In the data rows, the value 128 means zero.
Here are some points, one per row:
[105 155 209 122 114 137  95 134 138 127 138 150   2 199 156  66 142  92
  73  77 141 182  74  98  72 118 141 143 151 151 111 113 109 199 133 140
 123  86 103 150 148  67 168 107 170  96 196  97  99]
[ 65  52 162 109 131 152 191  69  85 196 195 129 147  94 107  95 105 158
 108 134 164 119  80 108  99 136  66 152 138 112 149  58 145  18 123  40
 107 130 133 123 111  59  83  92 158 137 182 115 151]
[ 95 135 153 102 172 151 126  94 130 147 106 122  64 106 107 176 117 207
 134 150  85 180 140 149  98 217 127 162 125 157 143  63 151 163  68  73
 149 152 178 133 147 139  88 112 183 111 103  67 226]
[ 91 100  78 152 125 176  89  64 124 110 101  79 147 173  79 133 147 123
 118 103 192  94  84 131  50 139 126  99 145  51 113 128 109 157  71 136
 178  78  66 139 158 174 104 147 100 166 174 163 228]
[175 145 148 150 169 137 112 132 117 127 195 225 141 127  92 157  81  93
 105 158 118  93  93 145 167 131 161 195 179 115 132 141 164 131 160 142
  52 163 128 139 189 140 120 185 144  88 199 174 145]
[101 116 114  49 131 138 140 142 114 155 186  70 141 123 145 225 142 144
 140 255 108 120  69 170  90 103  85 123 171 129  38 111  75  92 128 100
  83 128 124 171  93  56 141 182 206 108  65 118  30]
[121 130 173 237 129 153  58 147 173 110  99 119 116 101 147 111 133 111
 149 188 173 137 158 165 116  70  81 101 146 151 222 104 140 140 129 111
 143 163 165 127 131 104 110 174 118 148 113 144  49]
[108  86  60 111 107 175 229 109 158 135 176 137 194 111  78 139 120 137
 153 156 109 153 168  91  74 126  83  96 190 176 162 146 140 186  93 143
 102 104 155 116 136  67 114 175 141 117 204  23  89]
[161 162 185 103 108 156 109 131  89 142 182 108 133  52 107 165 136 185
  94 198 143 104 145 161 118 145 109  73 101 136 136 194  97   0  20 126
 108  84 151 138 146 145 169 128  79 131 173  20 132]
[ 70 123 173  68 133 128 137 111 147 142 132  59  75 183 100  97 129 126
  74 116 146  79 155  94 255 128 131 117 175 156 113 128  99 186 114  58
  70 133 164 122 149 152 104 212  89 176 213 170 106]
[103  50  83 128 177 128 127 164  84 132  97 106 111 169 179  73 128  71
  94 134 134 118 200 158 105 114 229 121 189 207 111 147  93 105 118 185
  75 139 132 156 120 119 100  66  79 161 204 149 150]
[ 86 109 108  88 153 163 192 124 183 143 134 196 102 104 131  98 166  84
 120 158 141 178 143 150 211 110  45 153  17 143  73 117 206 184  72  77
 102 178 104 115 107  81 200 109  56 104  98 156  89]
[ 84 140  69  98 131  47  99 101  64 110 104 118 189 191 168  94 173 179
 127 197 125 157  72 118 183 145 153 204  14 113 150 112 172 131 171  85
  97 186 130 143 159 140 147 142  82 101 179   8  41]
[ 95  66 193 131 165  97  89 112 130 125 219 151 184 116 144 119 102  34
 144  90 117 113 170  95 190 103  85 105  74 149 122  31  87 145 132 207
 142  64 148 189 130 165 160 121 123 167 177  75 217]
[164 133 124  75 161  97 105  90  63 143 166 184 197 104 124 173 116 148
  73  72  54  74 139 176  92 115 135  67 131 194 213 145  49 137 161  94
 194 129 114 147 121  25 153 165 129 128  89 123 191]
[140 169  57 152  66 135 148 201 121 115 180 115  86  81 170 119 105 170
 112 170 124 104  98  87 127 132 143  75  59 148 115 111  90 136 164 123
 138 167  72 132 149  93 166 137 177 165 255 173 255]
[207  90 177 123 110 176 201 111  90 118  40 166  83 170  97 178 182 114
 160 172 169  53 124  83  89 123 153  96 104 208 113 108 210  98 160  62
  92 114 112 159  87 141 139 132 122 149 143  80 113]
[ 80 128 199 157 132 125 139 166  86  83 179 115 210 157 137 125 165 150
 161 148  99 188 157 167 186 164  95  58 162  93 128 153 188 122 184  16
  64 127  72 123 119 113 158  87  81 121  73 138 151]
[185 178  82  97 148  78 144 147  95 133 139 110 120  56  79  54 101 151
 167 118 144 180 113 131  63  45 123 125 136  82  75 100 115 125 125  27
 104  88 214 160 145 158 160 135  75 163 126  89 160]
[ 76 117  98 193 107 147 194  88  90 105 118  74  93 139 167 131  90 132
  53 117  84 159  89  82 121  88  92 110 153 150 171 136 170  83 131 149
 122  91 209 128 107 186 184 126  98  55  65 216 133]
[101 152 170 167 118  73 165 128 179 183 118  86 183 128  10 142  58 118
  71 108 109 164 163 167 117 126 218 180  69 138 159 129 132  93 120 136
 129  82  56 161  91  87 111 130 141 150 130 123 190]
[152 168 146 155 130 118 173 135 134 129 164  46 132  58 136 164 190  56
  82 154  97  53 151 140 128 135 133 181  43  71 179 139 103 182 131  86
 123  68 144 118 128 120 105  91 162 102 183 128  85]
[ 87  86 115 123 142 222 116 124 201  99 147  89 143 145 151 157 146 169
 148  70 174 146 164 103 120  98 182  98  62 141 131 167 109   0 163 106
 166 127 172 154 167  92 126 156 190 113 194 174 110]
[150  53 105  89 114 101 170 145 132 127 109 138 109  51 147 155  52 131
 125 120 160 133 163 148 155 118 194 149 160 115 171 136  80 129 193 123
 207  84  31 120 148 242 172 158 149 121  52 126  69]
[ 92 225  73 121 156 141 129  90 121 146 159 185 158 123  54  88 116 153
 189 101 118 112 133 119  50 148  93 145 136 189 155 126 118 107 129 124
  87 140 139 120  96 219 158  71 160 152 158 157  34]
[110 108 172  86 172  90 131  74 156 155 153  82  96  97  96  97 123 122
 170 179  82 100 109 112 136 130 139  36 137 145 186 165 255 159  92 136
 204 150 116 182 101 152 126  94 112 112 180 121 186]
[108 131 149  90 108 130 163 186 115 155   4 117 179 179 137  92 105 100
 157 121 180  81  98 153 194 116  64 103 106  81 145  82 137 160  79  80
  79 152 149 132 184 119  89  68 118  87 107 107 117]
[130 118 149 111  78 170 124 179  66  59  63 164 168  43 111  80 155  63
 177 133 109 160  97 109 229 164  81 212 171 130 114 207 124  93 140 119
 211  88 165 126 131  57 140 113 156 161 124 144 100]
[194  96 153 141 170 156 140 122 109 152 100  70 170 140  69 121 155 195
  93 140 112 187  64 172 220 160  96   9  62 118  45  75 150 188 152 188
 159 150 130 139 130  90  85  44 113 113 143 167  34]
[ 98 191  78 123 121  78 138 113 136 160 215 127  60 165 159 160  91 143
 184 115 128  89 134 136 112 155 118 112 188 100  86  63 127 103  84 127
 200 109 169 145 148  81  41 123  58 151 133 110  85]
[ 92 129 233 110 171 109 171 152 105 135 117 146  86 136 159 131 125 135
 163 121 157 117 153 127  38  80  68 144  50 157  94 232  48 146 185 184
 120 121 121 113 161 131 113 169 158 151 110 179 158]
[122 176 141 102 183 136 195 123 133  43  85  97  49 129 142 132  94 125
 108  99 119  88  94 170 127 154  55  56 109  65 161 108 201  63 136 166
  76 132 121 136  96  65 149 155 152 184 106  92 119]
[ 94 138 172 133 108 144 127  95 150 177 151 192 202  89 175 117  85 136
 114 168 174  81 132  91  83 182 156  97  96  82 101 176 113 182 136  89
  91 136 197 144  98  96 120 147 156 150  50 105 118]
[198 137 214 113 110 112 192  57 190  95 127 111 226 139 195  99 104 198
 140 173  82  86 111 103 121 110 142 202 182  97  99 126 144 101  48 128
 176 133  97 114 131  96 137 132  90 128 127 140  93]
These points spread out most along one direction. For each point below, how far along it does it lie, from 0 to 99? 50 is the average, and the first point above lies past it. One standard deviation of the points above along it is 16.
[130 118 149 111  78 170 124 179  66  59  63 164 168  43 111  80 155  63
 177 133 109 160  97 109 229 164  81 212 171 130 114 207 124  93 140 119
 211  88 165 126 131  57 140 113 156 161 124 144 100] 37
[ 80 128 199 157 132 125 139 166  86  83 179 115 210 157 137 125 165 150
 161 148  99 188 157 167 186 164  95  58 162  93 128 153 188 122 184  16
  64 127  72 123 119 113 158  87  81 121  73 138 151] 28
[122 176 141 102 183 136 195 123 133  43  85  97  49 129 142 132  94 125
 108  99 119  88  94 170 127 154  55  56 109  65 161 108 201  63 136 166
  76 132 121 136  96  65 149 155 152 184 106  92 119] 41
[105 155 209 122 114 137  95 134 138 127 138 150   2 199 156  66 142  92
  73  77 141 182  74  98  72 118 141 143 151 151 111 113 109 199 133 140
 123  86 103 150 148  67 168 107 170  96 196  97  99] 58
[ 95  66 193 131 165  97  89 112 130 125 219 151 184 116 144 119 102  34
 144  90 117 113 170  95 190 103  85 105  74 149 122  31  87 145 132 207
 142  64 148 189 130 165 160 121 123 167 177  75 217] 71
[ 91 100  78 152 125 176  89  64 124 110 101  79 147 173  79 133 147 123
 118 103 192  94  84 131  50 139 126  99 145  51 113 128 109 157  71 136
 178  78  66 139 158 174 104 147 100 166 174 163 228] 72
[ 86 109 108  88 153 163 192 124 183 143 134 196 102 104 131  98 166  84
 120 158 141 178 143 150 211 110  45 153  17 143  73 117 206 184  72  77
 102 178 104 115 107  81 200 109  56 104  98 156  89] 15
[175 145 148 150 169 137 112 132 117 127 195 225 141 127  92 157  81  93
 105 158 118  93  93 145 167 131 161 195 179 115 132 141 164 131 160 142
  52 163 128 139 189 140 120 185 144  88 199 174 145] 57
[110 108 172  86 172  90 131  74 156 155 153  82  96  97  96  97 123 122
 170 179  82 100 109 112 136 130 139  36 137 145 186 165 255 159  92 136
 204 150 116 182 101 152 126  94 112 112 180 121 186] 54
